[[ -9  19 -27  40 -10  20]
 [ -7  -2  -3  31 -13   4]
 [  8 -17   1  30   5  30]]
=>
[[  8 -17   1  30   5  30]
 [ -7  -2  -3  31 -13   4]
 [ -9  19 -27  40 -10  20]]

[[ 32 -12   1   6  -2 -40  -1 -13  -9]
 [  0  28  30  -9 -30  14  12   9   0]
 [ 27  32 -12  -5 -23  -1  -9 -19   1]
 [  5  34  17 -12 -31  17   6  -1  -2]
 [ 27 -12   7  16  -7 -41  -2   0  -6]
 [ 18  40  -3  -7 -31  12  -6 -10   3]
 [ 38   7 -14   6  -8 -30 -10 -19  -1]
 [ 35  20 -17   0 -15 -16 -12 -22   0]]
=>
[[  0  28  30  -9 -30  14  12   9   0]
 [  5  34  17 -12 -31  17   6  -1  -2]
 [ 27 -12   7  16  -7 -41  -2   0  -6]
 [ 32 -12   1   6  -2 -40  -1 -13  -9]
 [ 18  40  -3  -7 -31  12  -6 -10   3]
 [ 27  32 -12  -5 -23  -1  -9 -19   1]
 [ 38   7 -14   6  -8 -30 -10 -19  -1]
 [ 35  20 -17   0 -15 -16 -12 -22   0]]

[[ 27 -23  35  20 -32  23]
 [ 17 -34 -20  27  26 -23]
 [  9  33  19 -15  -5 -34]
 [  0  -6  20  35  18  28]
 [ 10  23  14 -17  25   3]
 [  2 -19   5 -30  19  -7]
 [-23   9  -5 -35 -33 -33]
 [ 21   8  34   6  -1  25]]
=>
[[ 27 -23  35  20 -32  23]
 [ 21   8  34   6  -1  25]
 [  0  -6  20  35  18  28]
 [  9  33  19 -15  -5 -34]
 [ 10  23  14 -17  25   3]
 [  2 -19   5 -30  19  -7]
 [-23   9  -5 -35 -33 -33]
 [ 17 -34 -20  27  26 -23]]

[[ 11  34 -32   0 -10 -23 -23   9  -2   4  26]
 [ -6   0  -3 -15 -20 -15 -15  -3 -10  34  29]]
=>
[[ -6   0  -3 -15 -20 -15 -15  -3 -10  34  29]
 [ 11  34 -32   0 -10 -23 -23   9  -2   4  26]]

[[-23  -7   7  -6   1 -39  -9   5 -11]
 [ 20   8 -11   8   4  28   1  -1   1]
 [ -9 -29   6   3  10  -6   7  -4  32]
 [ 11  29  -6  -3 -11  11  -4   2 -27]]
=>
[[-23  -7   7  -6   1 -39  -9   5 -11]
 [ -9 -29   6   3  10  -6   7  -4  32]
 [ 11  29  -6  -3 -11  11  -4   2 -27]
 [ 20   8 -11   8   4  28   1  -1   1]]

[[ -7  13 -11  24   6 -12 -13]
 [ -8  10  -6  27   6 -12  -9]
 [-11  -7  22  34   4 -17   9]
 [ -3  28 -37  12   9  -6 -27]]
=>
[[-11  -7  22  34   4 -17   9]
 [ -8  10  -6  27   6 -12  -9]
 [ -7  13 -11  24   6 -12 -13]
 [ -3  28 -37  12   9  -6 -27]]

[[  0  21 -12   9 -25 -20]
 [  0 -15   7   8  15  13]
 [ -3 -35  -7   7 -11  -8]]
=>
[[  0 -15   7   8  15  13]
 [ -3 -35  -7   7 -11  -8]
 [  0  21 -12   9 -25 -20]]

[[ 14  45 -17  17 -11 -26  -6  -5]
 [  0  -1   5   0   3   6   4   4]
 [  5 -11  -1   6   0   2   9   0]]
=>
[[  0  -1   5   0   3   6   4   4]
 [  5 -11  -1   6   0   2   9   0]
 [ 14  45 -17  17 -11 -26  -6  -5]]
---
[[ 10  -2  10   7 -10 -12 -10 -21  15 -11]
 [-19   4 -11 -16  -7  -5  16 -10 -36  16]
 [  3 -12 -13 -16   2   3  16  10  10  16]
 [ 14  -2   0   4  11  10  -9 -13   4 -10]
 [ 25 -38  22  22 -16 -16  23  27   7  20]
 [-15  15 -18 -12  26  31   3 -25  -8   1]]
=>
[[  1  -8 -25   3  31  26 -12 -18  15 -15]
 [ 20   7  27  23 -16 -16  22  22 -38  25]
 [-10   4 -13  -9  10  11   4   0  -2  14]
 [ 16  10  10  16   3   2 -16 -13 -12   3]
 [ 16 -36 -10  16  -5  -7 -16 -11   4 -19]
 [-11  15 -21 -10 -12 -10   7  10  -2  10]]

[[  0   1   3   1  -2  -1]
 [  2  10  -9  35  -8   0]
 [  1   3   6  23   6   0]
 [  3   4  -1 -12   8  -7]
 [  0   1   5 -19  11   1]
 [  4  -1  -3 -15  -9  -7]
 [ -4  -4   4  -8  -1   0]
 [  5   5   2   8   6  -6]
 [  0   2   6 -12  -6   6]
 [  2 -10   3  24  -3   9]]
=>
[[  9  -3  24   3 -10   2]
 [  6  -6 -12   6   2   0]
 [ -6   6   8   2   5   5]
 [  0  -1  -8   4  -4  -4]
 [ -7  -9 -15  -3  -1   4]
 [  1  11 -19   5   1   0]
 [ -7   8 -12  -1   4   3]
 [  0   6  23   6   3   1]
 [  0  -8  35  -9  10   2]
 [ -1  -2   1   3   1   0]]

[[ 6  4 32 -2 15 -4  1  0 -3  5 18 16 18 -1 13 -7]
 [ 8  4 47 -4 -2 -6 -1  1 -9  2 10 14 23 -1 25 -8]
 [ 7  4 45 -3  1 -5 -1  1 -8  3 12 14 22 -1 23 -8]
 [ 6  4 35 -2 14 -4  1  0 -4  5 18 15 18 -1 14 -7]
 [ 7  4 43 -3  3 -6  0  1 -7  3 14 14 21 -1 21 -8]
 [ 6  4 37 -2 11 -5  0  0 -4  5 16 15 19 -1 17 -7]]
=>
[[-7 17 -1 19 15 16  5 -4  0  0 -5 11 -2 37  4  6]
 [-8 21 -1 21 14 14  3 -7  1  0 -6  3 -3 43  4  7]
 [-7 14 -1 18 15 18  5 -4  0  1 -4 14 -2 35  4  6]
 [-8 23 -1 22 14 12  3 -8  1 -1 -5  1 -3 45  4  7]
 [-8 25 -1 23 14 10  2 -9  1 -1 -6 -2 -4 47  4  8]
 [-7 13 -1 18 16 18  5 -3  0  1 -4 15 -2 32  4  6]]

[[ 19   3 -20  18 -26 -22  21  20 -47  11  17]
 [-13  26  -1  29  -4   1  27  25  -2 -32 -14]
 [-24  19  11   9  -1   2  17  21 -24 -20  -2]]
=>
[[ -2 -20 -24  21  17   2  -1   9  11  19 -24]
 [-14 -32  -2  25  27   1  -4  29  -1  26 -13]
 [ 17  11 -47  20  21 -22 -26  18 -20   3  19]]

[[-40  -6 -14  14   7   0  16   1  14 -11 -22]
 [  3  41   7  -8   1  19  -1  -3   0   2  -3]
 [-24 -13   6   5 -29  19 -10  16  -9 -12  -8]
 [-15 -23 -13  -3  -6  -9 -10  -4   1   6  -1]
 [-21  -1 -10  -7 -23  -4 -31   9 -18  -2   6]
 [ -6   1  -7  -7  22   8 -11  14  11   9  -2]
 [-22  19  -5  -1  16  25  -5   4 -14  -4  -4]]
=>
[[ -4  -4 -14   4  -5  25  16  -1  -5  19 -22]
 [ -2   9  11  14 -11   8  22  -7  -7   1  -6]
 [  6  -2 -18   9 -31  -4 -23  -7 -10  -1 -21]
 [ -1   6   1  -4 -10  -9  -6  -3 -13 -23 -15]
 [ -8 -12  -9  16 -10  19 -29   5   6 -13 -24]
 [ -3   2   0  -3  -1  19   1  -8   7  41   3]
 [-22 -11  14   1  16   0   7  14 -14  -6 -40]]

[[-36  23  31]
 [-10  -2 -28]
 [ 12  40 -20]]
=>
[[-20  40  12]
 [-28  -2 -10]
 [ 31  23 -36]]

[[ -7  19   1  -6   2]
 [ -3   8  -6  -2 -20]
 [ 16  -3  20  -1   4]
 [  1   2   4   0   3]
 [-22  43 -12 -12 -24]
 [ -9  24   5  -7   7]
 [ 10   2  17  -2   8]
 [ -8  18  -1  -5  -4]
 [ 30  -9  34   1   1]
 [  9  -5   4   1 -11]]
=>
[[-11   1   4  -5   9]
 [  1   1  34  -9  30]
 [ -4  -5  -1  18  -8]
 [  8  -2  17   2  10]
 [  7  -7   5  24  -9]
 [-24 -12 -12  43 -22]
 [  3   0   4   2   1]
 [  4  -1  20  -3  16]
 [-20  -2  -6   8  -3]
 [  2  -6   1  19  -7]]

[[-30  -9   2  -3 -25   1 -28  -1]
 [ 15 -22   1   3 -23 -46   5  -1]
 [-15 -21   0   3 -20  29 -33   2]
 [-27   2  -2   3  10 -18  44   3]
 [  6   9   4   2   8 -13 -30   2]
 [  0  25   4  -1 -17   4 -12  -4]
 [ 37 -23  -2   0  -9  28  20  -3]
 [-17   3   0   2 -27  12  47   4]
 [  1  21  -2   2 -24   5  17  -2]
 [-21   4   2  -5  17  10 -16  -1]
 [-34 -18   2   2  11   9  26  -4]
 [-11   9   0  -5 -13 -11   9  -1]]
=>
[[ -1   9 -11 -13  -5   0   9 -11]
 [ -4  26   9  11   2   2 -18 -34]
 [ -1 -16  10  17  -5   2   4 -21]
 [ -2  17   5 -24   2  -2  21   1]
 [  4  47  12 -27   2   0   3 -17]
 [ -3  20  28  -9   0  -2 -23  37]
 [ -4 -12   4 -17  -1   4  25   0]
 [  2 -30 -13   8   2   4   9   6]
 [  3  44 -18  10   3  -2   2 -27]
 [  2 -33  29 -20   3   0 -21 -15]
 [ -1   5 -46 -23   3   1 -22  15]
 [ -1 -28   1 -25  -3   2  -9 -30]]

[[-26  22  33   2  14]
 [-26  24  34   4  13]
 [-26  20  33   1  14]
 [-26  27  35   6  11]
 [-26  23  34   3  13]
 [-26  26  35   5  12]]
=>
[[ 12   5  35  26 -26]
 [ 13   3  34  23 -26]
 [ 11   6  35  27 -26]
 [ 14   1  33  20 -26]
 [ 13   4  34  24 -26]
 [ 14   2  33  22 -26]]
